Some points, each followed by its number:
[ 0.19 -1.10  0.17 -1.47  0.31  1.32  1.06  1.40 -0.21 -1.05  1.40 -0.01 -1.08  0.68  0.31 -1.33 -0.56 -0.41 -0.85
  0.81  0.53  0.58  0.53 -1.22] 0
[-0.33  1.64  0.86  1.22 -1.06 -0.19 -1.47 -1.52 -1.02  1.23 -0.25  0.12 -0.76 -0.71 -0.25  0.88  0.47  0.44  1.07
 -0.71 -0.53  0.82 -0.74  0.80] 1
[-0.77  0.65  0.44 -0.46 -1.38 -0.31  0.37  0.60 -0.29  0.50 -0.04  0.85  0.50  0.17 -0.26 -0.53 -1.28  0.37  0.53
 -0.59  0.84  0.06 -0.54  0.58] 2
[-1.34 -1.09 -1.51  0.60  0.75 -0.04  0.95 -0.27  0.59  0.41 -0.67 -1.84 -1.34 -0.82  0.07 -0.90  1.75  0.69  0.90
  0.58  0.13  1.70  0.77 -0.07] 3
[-1.18 -1.15 -1.18  1.05  0.45  0.87 -1.06  0.45  1.17  1.50  0.24  0.23  0.61 -0.97  0.51 -1.18 -0.29  0.12 -0.69
 -0.44  0.62  0.51  0.60 -0.81] 4
[-0.49 -0.48  0.66  0.17 -0.36  0.06 -1.36  0.46 -0.73  0.67  0.70  0.79  0.08 -0.98 -1.25 -1.02  0.52  0.51  1.61
 -1.02  1.03 -0.28 -0.11  0.82] 5
[-0.48  1.20 -0.59  0.13  1.58 -0.64 -0.80 -1.23 -0.07 -0.38  0.55  0.37 -1.28 -0.02 -0.65  0.82  1.38  1.20 -0.32
 -0.19  0.18  0.83 -0.55 -1.02] 6
[ 1.37  0.19  1.41 -1.63 -0.65 -0.47  0.43 -0.49 -0.94 -0.63 -1.13 -0.57  0.99 -0.93  0.69  0.76 -0.91  0.00 -1.38
  0.80  1.82 -0.22  0.19  1.31] 7
[ 1.30  0.27 -0.50  0.33 -0.46 -0.37 -0.49 -0.37  0.85  0.09  0.89 -0.39  0.68  1.02  1.21  0.59 -0.47 -1.33 -1.32
  0.67 -0.37 -0.77 -0.87 -0.21] 8
[ 0.02 -1.33  1.31 -1.52 -1.08  1.82  1.18  0.20 -0.18 -0.89  1.51 -0.06  0.60  1.50  0.23  0.93 -0.05 -0.79 -1.86
 -0.11  1.44 -1.17 -0.13 -1.55] 9
[ 1.69 -1.32 -1.08 -0.59  0.11 -0.95  1.28  0.75  0.03 -0.38 -0.89  1.08  0.89  0.27 -0.12  0.20 -0.98 -0.90 -0.53
  0.89 -0.05 -0.68  1.59 -0.31] 10
[-0.90  1.54 -1.89 -1.15  0.77 -0.45 -0.50 -1.58  1.71  0.35 -0.72  0.54  0.88 -1.69  1.46 -0.04 -0.25  0.06  1.01
  1.24 -1.43 -1.06  0.24  1.86] 11
[ 0.56 -1.06  0.39 -0.66  1.42  1.66  0.31  1.19 -1.54  0.68 -0.23  1.84  1.04 -0.88  0.16  0.93 -1.71 -1.24 -1.92
 -0.39  1.49 -1.39 -0.09 -0.58] 12
[-0.74  0.73 -0.59  1.94  1.26 -1.75 -1.15 -0.93 -0.40  1.49 -1.53  0.38 -1.07 -1.86  0.33 -0.04  0.56  0.88  1.66
 -0.22 -1.43  1.38  0.08  1.05] 13
[ 0.97 -0.04  0.72 -1.63 -0.74  0.40 -0.01 -0.31 -0.60  0.31 -1.48  1.41  1.25 -0.89  0.36  0.77 -1.27 -0.27 -0.39
  0.50  1.33 -0.99  0.22  0.37] 14
[ 1.54 -0.25  0.23 -1.15  0.93 -0.62  0.15  1.67  1.06 -0.13 -0.88  1.19  1.85  0.58 -0.32  0.44 -1.88 -1.56 -1.76
  0.75 -1.11 -0.74  1.38 -1.39] 15
[ 0.04  0.59 -1.51 -1.69 -0.85  0.62  0.89  1.67  0.02 -1.33  1.55 -0.64 -0.42  0.21 -1.24 -1.72 -0.42  1.19  0.75
 -0.21  0.22  0.50  1.27  0.51] 16
[-0.90 -1.38  1.20  1.78 -1.18  0.03  1.93  1.02 -0.40 -1.60 -1.69 -0.11  0.23  0.58  0.81  1.58 -0.58  0.88 -0.29
  1.40 -1.11 -0.74  0.40 -1.88] 17
[ 0.17  1.21 -0.34 -0.51  0.30  0.87 -1.59 -0.66 -0.61  0.59  0.40  1.23 -1.18 -0.51 -0.74 -1.05  0.49  1.09 -0.43
  0.47  0.32 -0.12  0.41  0.19] 18
[-0.06 -1.21 -0.45  0.77 -0.05  1.32 -0.33 -0.22  0.34  0.38  1.13 -0.16  0.45 -0.41  1.40 -0.40 -1.13 -0.16 -1.92
 -0.10  0.40 -0.22  1.21 -0.58] 19
[-1.06 -0.57 -0.10 -0.34 -1.83  1.82  0.31  0.05  1.39  1.00  1.72  0.54  0.39 -0.88  1.30 -1.67  0.72  0.88 -1.43
 -0.22  1.49 -1.22 -1.55 -0.74] 20
[ 1.54  0.73  0.39 -1.64 -0.85 -1.10  1.12  1.84 -0.40 -0.13 -0.55  0.87  0.55  1.23  0.33 -1.51 -1.88 -0.75  1.33
 -0.22  0.03 -1.39  1.70 -1.23] 21
[-1.55  0.73 -1.40  1.94  0.12 -0.94 -1.15 -1.09  0.41  1.49 -1.85  0.54 -0.58 -0.72  1.14  0.93  1.21 -0.10  1.66
 -0.22 -1.76 -0.41  0.24  1.37] 22
[-1.23  1.05 -0.75  1.61  0.28 -0.62 -0.83 -1.09  1.71  0.35  0.58 -0.43 -0.10  0.91 -1.62 -1.34  1.86  1.20  1.33
 -1.85 -0.30  0.73 -1.55  0.07] 23
[ 0.87  0.27 -0.21 -0.93 -0.44  1.21 -0.26 -1.58 -0.66  0.01  0.12  1.02  0.15  0.26 -0.06  1.46 -0.71  0.83 -1.21
 -0.11  0.73 -0.87  0.53 -0.42] 24
[-0.74  0.04  0.53 -1.48 -0.65  0.09  0.53 -0.03  0.97  0.44 -0.96  0.90  1.11 -1.47 -0.69  1.09  0.20 -0.35  0.30
 -1.24  1.60 -0.37 -0.89  1.08] 25
[-1.88  0.89  1.04  1.45 -1.34 -1.27  0.80 -1.09  1.22 -0.95 -0.55 -0.27  0.07  0.26 -1.46  0.44  1.86  1.53  0.52
 -0.71  1.65 -0.09 -1.71 -0.42] 26
[ 1.21  1.05  0.23 -0.01 -0.53  1.33 -1.32 -0.44 -1.86 -1.11  0.75 -1.25 -0.91  1.56  0.65  0.44 -0.25  1.85  0.03
 -1.52 -1.76  1.70  0.89 -0.74] 27
[ 0.89 -0.90  1.20 -1.80 -1.67  1.66  1.93  1.51  0.57 -0.78  1.07 -0.43  0.07  0.74  0.49 -1.34 -1.23 -0.26 -1.11
  0.26  1.33 -1.55 -0.09 -0.58] 28
[-1.88  0.19  0.91 -0.09 -0.77  1.01 -0.52 -0.75 -0.06  0.32  0.02  0.98 -0.75  0.62 -1.09 -1.23  1.14  0.58  0.91
  0.37  0.76  0.63 -0.66 -0.63] 29
[-0.41  0.08  0.88  1.94  0.28  0.52 -1.64 -0.11 -1.86  1.65 -1.53  1.19 -1.23  0.42 -0.97 -0.69 -0.25 -0.59  0.68
  1.40  1.49 -0.90  1.05 -1.39] 30
[-1.88 -0.57 -0.91  1.61  0.12 -1.10  0.96 -0.44  1.39  0.52  0.42 -1.57 -1.23  0.74 -0.65 -1.34  1.86  1.04  1.66
 -0.06 -0.30  1.21 -1.71  0.23] 31
[-0.92 -0.23 -0.60  0.43 -0.56  0.66 -1.20  0.61 -0.63  0.63 -0.49  0.29 -0.79  1.08 -0.80 -1.28  0.58  0.28  1.17
  0.46  0.29  0.62  0.69 -0.30] 32
[-0.74  0.24 -1.24  1.94 -1.02  1.01 -1.64 -1.41 -0.56  1.33 -1.53  0.38  0.72 -0.39  1.63  1.26 -1.88 -0.10 -0.29
  0.59 -0.95  0.08  0.89  1.70] 33
[ 0.49  0.40 -1.05  1.83  1.53 -1.06 -1.58 -0.66  0.74  1.26 -1.20  0.39 -0.26 -1.03 -0.93 -0.71  0.79  0.98  1.28
 -0.71 -0.26 -0.95 -0.11  0.82] 34
[-0.43  0.16 -0.94  0.88  0.43  0.74 -0.98  0.84  0.02 -0.34  0.62  0.40 -0.42 -0.66  0.82 -1.09 -0.55  0.67 -0.71
 -0.36 -0.07 -0.59  1.38  0.19] 35
[-0.63  0.01  0.32  1.72  1.53 -0.41 -0.52 -0.90 -0.24  0.35  0.60  0.40 -0.72  1.18  0.19  0.53 -0.01 -0.38 -1.17
 -0.70  0.53 -0.50 -0.94 -0.25] 36
[-1.11 -1.55  0.22 -1.32 -0.98  0.62  0.65 -0.93 -0.32  0.02 -0.26 -1.40  0.30 -0.45  1.41 -0.66  0.88  1.02 -0.02
  1.29  0.47  0.86  1.25  0.00] 37
[ 0.68 -1.60  0.26 -1.58  0.34  1.02  1.77  1.40  1.05 -1.32  0.53 -0.97 -0.52  0.70  1.35 -1.06 -0.63 -0.48 -1.06
  1.01 -0.74 -0.09  1.33 -1.40] 38
[ 0.58 -1.39 -0.70  0.67  0.08 -0.46  0.30  0.92 -0.48  0.04 -0.07 -0.09  0.60 -1.22  0.57  0.55 -0.93 -0.84 -0.53
  0.78 -0.16  0.07  0.75  0.93] 39
[-0.60 -1.60 -0.24  0.28  0.44 -0.66  0.54  1.01  0.66  0.50 -0.78  0.47  0.23 -1.46 -0.91  0.78 -0.01 -0.28  0.53
 -0.15  0.98 -0.19 -0.27  0.72] 40
[-1.45  0.03 -0.57  1.19  0.52  0.18 -1.04 -0.18 -0.03  1.15 -1.46 -0.55  1.42 -0.49 -1.01  0.34  1.10  0.38  1.23
 -0.74 -0.46 -0.18 -0.97  1.59] 41
[-0.09 -1.71  1.20 -1.47  0.93 -0.29  0.63  1.51  1.87 -0.78  0.26 -1.25  1.04  1.39  0.81  0.12 -0.41 -0.91 -0.62
  0.42 -1.43 -1.06  1.70 -1.88] 42
[-0.65  1.08  0.02 -0.04  1.58 -0.02 -0.86 -1.23  0.21 -0.71  0.88  0.03 -1.39 -0.13 -0.82  0.43  1.38  1.31 -0.49
  0.37 -0.32  1.33 -1.39 -0.57] 43
[ 1.86  1.22  0.23 -0.34 -1.02 -1.43 -0.83 -0.76  0.57 -0.30  1.40 -0.11  1.69  0.91  0.81  1.09 -0.58 -1.72 -1.27
  1.56  0.35 -1.55 -1.87  0.07] 44
[ 1.64 -0.50 -1.08 -0.41 -0.21  0.79 -0.60  0.63 -1.32 -0.85  1.14  0.32  1.08  0.27  0.38 -1.56 -1.60 -0.55 -0.62
  1.50  0.77  0.44 -0.01  0.36] 45
[-1.43  1.11 -0.23  0.74  0.78 -1.28 -0.39 -1.52  1.10  0.38 -0.34 -1.29 -0.43  1.45 -0.28 -0.08  1.13  0.56  1.10
 -1.15  0.32  0.95 -1.55  0.35] 46
[ 1.86  1.38  0.23 -0.99 -0.69  0.85 -1.15  0.05 -1.86 -0.62  0.75  1.03  0.55  0.42  1.79  1.26 -1.71 -0.42 -1.59
 -0.06 -1.43 -0.90  1.54 -0.25] 47
[-0.09 -0.57  0.23 -0.17  0.77  0.85 -1.15  1.02 -1.38 -0.78  1.88  1.19 -1.72  0.58 -0.97 -1.83 -1.55  1.53 -0.94
  1.40  0.35  0.08  1.70 -0.42] 48
[ 1.37 -1.55 -0.26  0.15 -0.85  1.01  0.80  1.84 -1.21 -0.46 -1.04  1.68  0.55 -1.69  0.98  1.58 -1.39  0.39  0.19
 -1.85  1.17 -0.09 -0.57 -0.74] 49
[-0.59  0.07 -1.22  1.66  0.70  0.13 -1.59 -0.54  0.16  1.15 -1.26  0.40 -0.29 -1.25  0.52 -0.17  0.10  1.14  1.07
 -0.69 -1.49  1.43  0.30  0.27] 50
[ 0.89 -0.41  0.06  0.64 -0.85 -0.62 -0.02 -1.58 -1.21 -1.43  0.75  1.03  1.20 -0.23  0.49  1.58 -0.74  1.85 -1.76
 -1.85  1.33  0.24 -1.06  1.70] 51
[-0.25  0.24 -1.89  1.94  1.10  0.52 -1.64 -0.60 -0.40  1.65 -1.04 -0.11 -0.91 -1.53  1.30  0.44 -0.74  1.53  0.68
 -1.36 -1.27  1.38  0.08  0.88] 52
[ 0.74  0.52  0.28 -1.24 -0.23 -0.21  0.04 -0.65 -0.21  0.09 -1.20  0.52  1.08 -0.61  0.19 -0.01 -0.49  0.29  0.00
  1.00  0.55 -0.54  0.05  0.03] 53
[ 0.95 -0.98 -1.44  0.16  0.36 -0.66  1.32  0.04  0.45 -0.02 -0.87 -0.09  1.53 -1.42  1.36  0.45 -1.13 -0.23 -0.99
  1.25 -0.23 -0.06  0.75 -0.50] 54
[-0.21 -1.60 -0.01  0.39 -0.25  1.29 -1.41  0.85 -0.11  1.01  0.59  1.01 -0.04 -1.42 -0.19 -1.07 -0.37  0.06  0.32
 -1.30  1.43 -0.40  0.79  0.65] 55
[ 0.56 -0.90  1.04  0.96 -0.53 -0.13  1.28  1.51 -0.24 -1.11 -0.39  0.22  0.39  0.09  0.81  1.91 -1.55 -1.72 -1.43
  1.40 -0.78 -1.87  1.70 -1.23] 56
[ 0.20  1.25  0.14 -0.30  0.69 -0.70 -0.38 -0.92  0.28  0.70 -0.79  0.69  0.56 -0.31 -0.47  1.69 -0.48 -0.97 -0.58
  0.05 -0.98  0.23  0.55 -0.17] 57
[ 1.32 -0.01  0.07  0.02 -0.89  1.37 -0.31 -0.91  0.01  0.73  0.07  1.02  0.48  0.65 -0.28  1.07 -1.27 -0.23 -1.38
 -0.61  0.51 -1.71  0.76 -0.48] 58
Which three points above are nearest to each new point, looking only along the 8 directions in which the numbered points spread most? Their numbers follow each, smallest number first.
[ 0.66 -1.21  0.62  0.79 -0.02  0.11 -0.27  0.78  0.26  1.03 -0.62  0.09  0.19 -0.25 -0.26  1.58  0.34 -0.32  0.38
 -0.75  0.63 -1.71 -1.12 -0.91] 2 36 40
[ 0.89  1.05 -1.40 -1.15  0.12 -1.75  0.47 -0.60 -1.54 -0.13  0.58  1.35 -0.42 -0.72  1.30 -1.02 -0.25  1.85  1.49
  0.26 -1.92 -0.90  1.70  0.72] 18 35 53
[ 0.40 -1.22 -0.59 -1.80 -1.50  1.82  1.61  0.54  1.39 -1.43  1.72 -0.92  0.72  1.23  1.14 -1.02  0.07 -0.10 -1.76
 -0.22  0.84 -0.41  0.24 -0.74] 0 9 28
[-0.80  0.22  0.02  0.51  0.40 -1.13 -0.48 -0.14 -0.05 -0.40 -1.09 -0.97  0.86 -1.30 -0.19  0.60  0.74  0.11  1.71
  0.61  0.54  0.61 -1.61  1.25] 40 41 46
[-1.23 -1.38 -1.89  1.78  1.91  0.85 -1.64 -0.11  1.22  1.49  1.40  0.54 -1.56  0.26  0.81  0.44 -0.41 -0.59  0.03
 -1.04 -0.30  1.05 -0.74 -0.90] 4 35 36
[ 0.07 -1.22  1.53 -1.80  1.42  1.01  1.77  0.70 -0.08 -1.60  1.88  0.38 -0.91 -0.56  0.65 -1.67 -0.25 -1.07 -1.43
 -0.39  0.84  1.21  0.24 -0.74] 0 28 38
[-0.14 -0.50  1.58 -1.58  0.80  0.31  0.07 -0.20 -1.09 -0.37  0.66  0.39 -1.07  0.62 -0.07 -0.34 -0.20  1.14 -0.64
  0.47  1.28 -1.02 -0.05 -0.04] 2 24 45
[-1.23  0.89 -0.10  1.78  1.58  0.36 -0.99 -0.76 -1.38  1.33 -1.53  0.54  0.23 -0.39 -0.16  1.91 -0.90  0.71  1.17
 -1.85  1.00  0.08 -1.71 -0.58] 1 34 41
[-0.17 -0.27  1.16 -0.41 -0.96  0.73 -0.53 -0.97 -0.14  0.49 -0.04  1.06 -0.15 -0.06  0.08  0.29  0.11  1.02  0.28
 -0.96  1.32 -0.96 -0.98  0.05] 2 5 24
[ 0.07  1.05 -1.72  1.94  0.93  0.68 -1.48  1.67  0.57 -0.62  1.40  1.52 -0.42 -0.88  0.49 -0.69 -1.39  0.23 -1.11
 -1.20 -0.30 -1.87  1.21 -0.09] 4 19 35
[ 1.19 -1.33 -0.14  0.73 -0.32  0.26 -0.31  0.92 -1.26 -0.01  0.21  0.08  0.49 -1.05  0.57  0.05 -1.26 -0.90 -0.64
  0.45 -0.10 -0.15  1.42  1.10] 10 35 39
[ 0.40 -1.06  1.20 -1.64 -0.04  1.66  1.61  1.35 -1.38 -1.60  1.88 -0.76 -0.91  1.07 -0.16 -1.18  0.89 -0.42 -1.92
  0.26  0.68  0.08  0.56 -0.58] 0 9 28
[ 0.21 -0.67  0.18  0.65 -0.11  0.71  0.32  0.57 -0.54 -0.29 -0.92  1.13 -0.16 -1.27  0.75 -0.12 -1.26 -0.30 -0.53
  0.81  0.16 -0.49  0.54  0.63] 35 39 53
[ 0.24  0.06 -0.83  0.71  0.81  0.71 -0.63  1.02 -0.60  0.71 -0.29  0.45 -1.45 -0.42 -0.82 -1.02 -0.06  0.09  0.64
 -0.01 -0.07 -0.36  0.72  0.39] 18 32 35
[-1.06 -1.71 -1.56 -0.01  1.58  0.52  1.12 -0.60  0.09  0.19 -0.23 -1.90 -1.40 -0.88 -0.32 -1.18  1.70  1.36  0.84
  0.75  0.35  1.86  1.21 -0.74] 3 31 37
[ 1.21 -0.48 -1.06 -1.63  0.35 -0.03  1.55  1.41  0.33 -0.83  1.28 -1.35  0.17  0.69  0.71 -0.35 -1.44  0.59 -0.67
  0.69 -1.49 -0.53  1.86 -0.97] 0 38 42
[ 0.56  0.40  0.23  0.80  1.91 -0.13  1.28 -1.09 -1.21 -1.92  1.07 -0.60 -1.40 -0.72 -0.16  0.93 -1.55  1.36 -1.76
  1.56 -0.95  1.70  0.08 -0.42] 6 24 27
[ 1.54 -1.38 -1.07  1.29 -0.20  0.68 -1.15  1.67 -0.40  1.00 -1.53  1.35 -0.75 -1.86  0.33  1.91 -0.90  0.55  0.36
 -1.69  0.84 -0.09  0.08 -0.58] 39 49 55
[ 1.05 -1.22 -1.56  0.48 -1.34  0.20  1.93  1.67  0.57 -0.95  1.40  0.05  0.72  1.56 -0.32 -0.21 -0.74 -1.07  1.17
 -0.06 -0.62 -1.71  0.89 -1.88] 0 38 42
[ 0.37  0.08 -0.20 -0.92 -0.37  0.54  0.83 -0.08  1.43 -0.76 -0.09  0.53 -0.24  0.44  0.04 -1.17 -0.33 -0.35 -0.63
 -0.55  1.17 -0.17 -0.32  0.74] 2 45 53
[ 1.86  0.73 -0.42  1.61 -0.69 -1.92 -1.32 -0.60 -0.89  0.84 -1.04  0.05  1.37  0.58  1.14  1.26 -0.25 -1.72  0.36
  1.72 -1.60 -0.09 -1.22  0.23] 8 53 57
[ 0.07 -1.55 -1.16  0.50  0.22  1.66  0.54  0.77  1.11  0.11  0.44 -0.47 -1.12  1.18  1.62 -0.87 -0.53 -0.64 -1.10
 -0.42 -0.53  0.50  0.66 -0.96] 0 19 35
[ 1.05 -0.57 -1.89  0.80  0.28  1.17 -1.32  1.51  0.57  1.33  0.10 -0.11 -0.42 -0.23  1.79 -1.51 -0.90  0.39 -1.11
 -1.20 -1.76  0.89  1.86 -0.74] 4 19 35
[-1.23  0.73 -0.59  1.45 -0.69 -1.75 -0.34 -0.93  0.41 -0.30 -1.04 -1.41  1.20 -1.53  0.16 -0.04  0.89  0.55  1.66
  1.56  0.19  1.05 -1.87  1.86] 22 41 46
[ 1.70 -1.55  0.71 -1.80  0.93 -0.13  1.93  1.51  1.06 -1.27 -1.04 -1.41  0.39  0.58 -0.16 -0.86  0.07  1.36 -0.78
 -0.39  1.17 -1.71  0.24 -0.58] 0 28 38
[-1.23 -1.55  0.39 -0.34 -1.67  1.33  1.93  0.54  0.74 -1.43 -0.55 -1.90  0.88  1.23  0.16 -0.69  1.54 -0.10 -1.11
 -0.22  1.65  1.05  0.24 -0.90] 0 28 37
[ 1.70 -0.08 -0.26 -0.99  0.28  1.82 -0.83  1.51  0.74 -0.78  0.42  0.87  1.20  1.07 -1.46  0.61  0.07 -1.24  1.33
 -1.85 -1.43 -1.71 -0.57 -0.42] 2 53 58
[ 1.37  0.24  1.53 -1.80 -0.20 -1.59  0.15 -0.60 -0.89 -0.46 -1.69 -1.41  0.72 -1.21  1.30  0.93 -0.74  0.39 -1.11
  1.07  1.82  0.56 -0.09  1.70] 7 14 53
[-0.33 -1.04  0.66 -1.15 -0.47  0.96 -0.07 -0.37 -1.22 -0.09 -0.10 -0.89 -0.25 -0.06  1.52 -0.99  0.04  0.52 -0.58
  1.18 -0.15  0.91  1.76  0.22] 35 37 45
[-1.23  0.40  0.88  0.31 -1.02  1.01 -1.48 -1.41  0.09  1.33 -0.88  1.84 -0.26 -0.39 -0.65 -0.04  0.56  1.69  1.17
 -1.69  1.49 -0.57 -1.87  0.72] 1 5 29
[-0.84 -0.42 -1.25  1.60  1.58 -1.36  0.96  0.38  0.31  0.55 -1.08 -0.77 -0.64 -0.28 -0.86 -0.01  1.70  1.04  0.95
 -1.42 -0.79  0.90  0.94 -1.22] 3 31 32
[-1.55 -0.41 -0.75  0.64  1.91 -1.10  0.15  1.35  1.55  0.19 -0.55 -0.92 -1.23  0.74 -1.62 -1.34  0.89 -0.26  1.01
 -0.06 -1.92  1.70  1.21  0.40] 3 31 32
[-0.41  0.40  1.04 -0.82 -0.69  1.50 -1.15  0.05 -1.86 -1.60  1.88  0.87 -1.07  1.39 -0.49 -1.67  0.56  0.71 -1.43
  0.26  1.65 -0.25  1.21 -0.09] 0 18 48
[-1.39  1.22  0.23  1.61 -0.37 -0.78 -0.99  0.86  0.74  1.00 -1.85 -0.11  0.39 -0.23  0.16  1.74 -1.55 -1.72 -0.62
  1.40  0.52 -1.22 -0.90  1.86] 40 53 57
[ 1.05  0.08  0.71  1.94  1.26 -0.78 -1.15  0.54 -1.70 -1.11 -0.88 -0.11 -0.58  0.42 -1.30 -1.83 -0.25  0.23  1.49
  1.72 -0.46  0.89 -1.55  1.37] 6 18 32
[-1.17  1.42  0.47  1.73 -0.39 -0.08 -1.59 -0.46 -0.86  1.06 -0.19  0.06 -0.59 -1.22 -0.53  0.37 -0.26  0.89  0.57
 -0.60 -0.48  1.10 -0.41  1.14] 1 41 50
[-0.12 -1.09 -0.76 -0.87  0.22 -0.25  0.39  1.40  1.48 -0.01 -0.99  0.28  0.89 -0.60 -0.63 -0.64  0.32 -0.05  1.12
 -1.02  0.43  0.50 -0.48  0.48] 2 25 40
[-1.88 -1.71 -1.40  1.94  1.10  0.36 -0.34  0.54  1.71  0.68  0.26  0.87 -0.58 -0.88 -0.16 -0.04  1.54  0.06  1.33
 -0.71  1.17 -1.06 -1.22 -1.55] 4 40 41
[ 1.25  1.17  0.36 -1.41 -0.06  0.19 -0.29 -0.48 -0.54 -0.27  0.19  1.20 -0.62  0.39  0.66 -0.47 -1.61 -0.60 -0.97
  0.89 -0.08 -1.02  0.97  1.15] 24 45 53
[-1.23 -0.57  1.53  1.94 -1.50 -0.78  0.80  0.21 -0.40 -1.76  0.10 -1.41  1.04 -0.07 -0.81 -1.02  0.56 -0.26  0.36
  1.72  0.84  1.38 -1.87  1.21] 26 29 37
[-0.74 -1.87 -1.56  0.96  1.91 -0.62  1.12  0.37  1.55  0.52  0.75 -1.73 -1.40 -0.23  0.16 -0.86  1.21 -0.42  1.33
  0.26 -1.11  1.70 -0.09 -1.23] 3 31 37
[ 1.70  0.08 -1.07  0.96  1.26  1.01 -0.02  0.21  1.39  0.52 -0.23  1.84 -0.91  0.74 -0.65 -1.34 -1.71 -0.59 -1.92
 -1.20 -1.60 -0.41  0.40  1.53] 19 35 45
[ 1.21  0.57 -0.26 -0.01  1.91 -0.62  0.31 -0.76 -0.89  1.33 -0.39  1.68 -1.88 -1.69  1.63  0.77 -1.39 -1.56 -1.27
  0.10 -1.11  0.40  1.05  0.88] 33 39 57
[ 0.89 -0.90 -1.56  1.94  1.42  0.36 -0.50  1.51  1.22  1.65  0.26  0.05 -1.40 -0.72 -1.14 -1.67  0.72  1.04  0.52
 -0.39 -1.11 -1.87 -0.09 -0.25] 4 32 35
[ 1.05 -1.55  0.23 -0.50 -1.18  1.50  1.28 -0.28  0.41 -0.78  1.72 -0.92  0.72  1.88  0.16  1.42 -0.41 -1.07 -1.76
  0.59 -0.13 -1.39  0.89 -1.88] 9 38 42
[ 1.08 -1.55 -0.38  0.62  0.01  1.38  1.50 -0.46  0.11 -0.37 -1.02 -0.12  0.66 -0.53 -0.04  0.27 -0.57 -0.37 -1.58
 -0.20  0.22 -0.50  1.86 -0.01] 19 39 54
[-1.38  1.11 -0.25 -1.52 -1.35 -0.71 -0.23 -0.40 -0.16  0.00 -0.14 -0.06  0.18 -1.13 -0.38 -0.67  1.16  0.81  0.91
  1.11  0.58  0.47  0.76  1.33] 2 5 53
[-0.23  0.92  0.86  0.66 -0.19  0.27 -0.93 -0.68 -1.69  0.18 -0.56  0.56 -0.47 -0.08 -0.30  0.93  0.47  0.53 -0.16
 -0.53 -0.09  0.05 -0.60  1.09] 1 6 24
[-1.55  1.22 -0.59 -1.64 -1.18 -1.10 -0.34  0.05 -0.89 -0.78  0.58  0.22 -0.10 -1.86 -0.16 -1.34  0.89  1.36  0.68
  1.89  0.35  1.70  1.54  1.05] 2 16 37
[ 1.86  0.73  0.23  1.13  1.75 -1.92 -0.34  1.19  0.09 -0.30 -0.88 -1.08  0.39 -1.21  0.00  0.61 -1.55 -0.75  0.84
  1.40 -1.76 -1.39 -0.57  1.53] 10 53 57
[ 0.40  1.87  1.36 -0.01 -1.67  0.03 -0.18 -0.93 -0.56  1.00 -1.37 -0.76 -1.56 -0.39  0.98  0.61  0.72  0.23  1.66
 -1.20 -1.11  1.54 -1.87  1.21] 1 6 46
[-0.90  1.87  1.36 -0.01 -0.53 -0.45 -1.32 -1.74 -1.86  0.52 -0.23  0.05 -0.75  0.42 -0.97  1.09  1.70  1.20  0.68
 -1.20  0.19  0.89 -1.55  1.53] 1 6 43
[ 0.56  1.54  0.39 -1.80 -0.37  1.82 -1.48 -0.60 -0.73  0.03  1.23  1.68 -1.23 -0.07 -1.30 -1.67  0.89  1.04 -1.11
  0.75  1.33 -0.90  0.24 -0.25] 18 45 48
[ 0.07 -0.08  0.23 -0.50 -1.34 -1.92 -0.34 -0.76 -0.89 -1.11  1.23 -0.27  1.37 -1.69  1.14  0.61 -1.55 -1.24  0.84
  1.56  0.35  1.70  1.86  0.72] 7 39 53
[-0.74  0.42 -0.84 -1.19 -0.85  0.68  0.66  0.50  0.41 -0.49  1.49 -0.03 -0.81 -0.41 -1.18 -1.83  0.36  1.30  0.86
 -0.49  1.06  0.39  0.38  0.35] 5 16 29
[-0.02 -0.84  1.30 -1.80  1.42  0.20  0.96 -0.54 -1.20 -1.38  1.77 -0.28 -1.30  1.46  0.93 -0.90 -0.53  0.81 -1.70
  0.74  1.23 -0.07  0.29 -0.54] 0 9 28
[ 0.39 -1.38 -1.19  0.01 -1.39  1.32  1.38  1.24  0.16 -0.18 -0.55 -1.13  1.11  0.27  0.96  0.73 -0.10  0.00 -0.27
 -0.70 -0.69  0.88  0.74 -1.66] 37 39 54
[ 1.33  1.43 -0.22  0.64  1.29 -1.27 -0.51 -0.74 -1.38 -0.13  0.62  0.49 -0.31 -0.61  0.35  0.99 -0.06 -1.22 -1.75
  1.18 -0.89  0.19 -1.11  1.70] 8 24 57
[-0.69  0.66 -0.06  1.11 -1.18 -1.19 -0.10 -0.96  0.96  0.83  0.65  0.17  0.50  0.13 -0.62  1.08  0.58 -0.65  0.45
  0.13 -1.21 -0.54 -0.27  0.26] 6 36 57
[ 0.70  0.63 -1.22  0.22 -0.09 -1.17 -1.10  0.46  0.23  0.39 -1.42  0.30  1.47 -0.41  0.65 -0.30 -0.83 -0.25  1.71
  0.55 -1.31  0.36  0.69 -0.28] 39 53 57
[ 0.07 -1.23  0.05  0.96  0.09 -0.01  1.23  0.45  0.29 -0.30 -0.92 -1.57  0.32  1.38 -0.29  1.24  0.37 -0.67 -1.12
  0.26  0.60  0.63 -0.11 -1.71] 17 36 42
[-0.41  1.22  0.39  1.78 -1.02 -1.92 -0.83 -1.74  0.90  1.33  0.26 -0.11  0.55  0.74 -1.46  1.58  1.86 -0.26  1.01
 -0.71 -1.43  0.08 -1.22 -0.58] 1 6 46
[-0.40 -1.06 -0.26  0.50  1.47 -0.38  1.77  0.87  0.49 -0.09 -0.62 -1.40  1.10  1.07 -1.02 -0.36  0.48 -1.35 -1.54
  0.32  0.61  0.28  0.14 -0.60] 10 40 42
[ 0.24 -0.41  1.20 -1.64 -0.20 -0.62 -0.02  0.70  0.90  0.52 -1.85  1.35  0.39 -1.53 -1.14  1.58  0.07 -0.75  1.01
 -1.36  1.82 -0.90 -1.06  1.70] 2 25 40
[ 0.71 -1.32 -0.43  1.19  0.78  0.79 -1.05  1.34 -0.37  1.12  0.16  1.17 -0.70  0.47 -0.06 -1.03 -0.28 -0.14 -0.87
  0.66  0.03 -1.45  0.65 -1.38] 4 30 35
[-1.27 -0.16  0.19  0.52 -0.14  0.23 -0.20 -1.34  1.49  0.44 -0.93 -0.62 -0.79  0.48  0.40 -1.23  0.10  1.10  1.22
 -0.06  0.31 -0.89 -0.21  1.36] 29 41 46
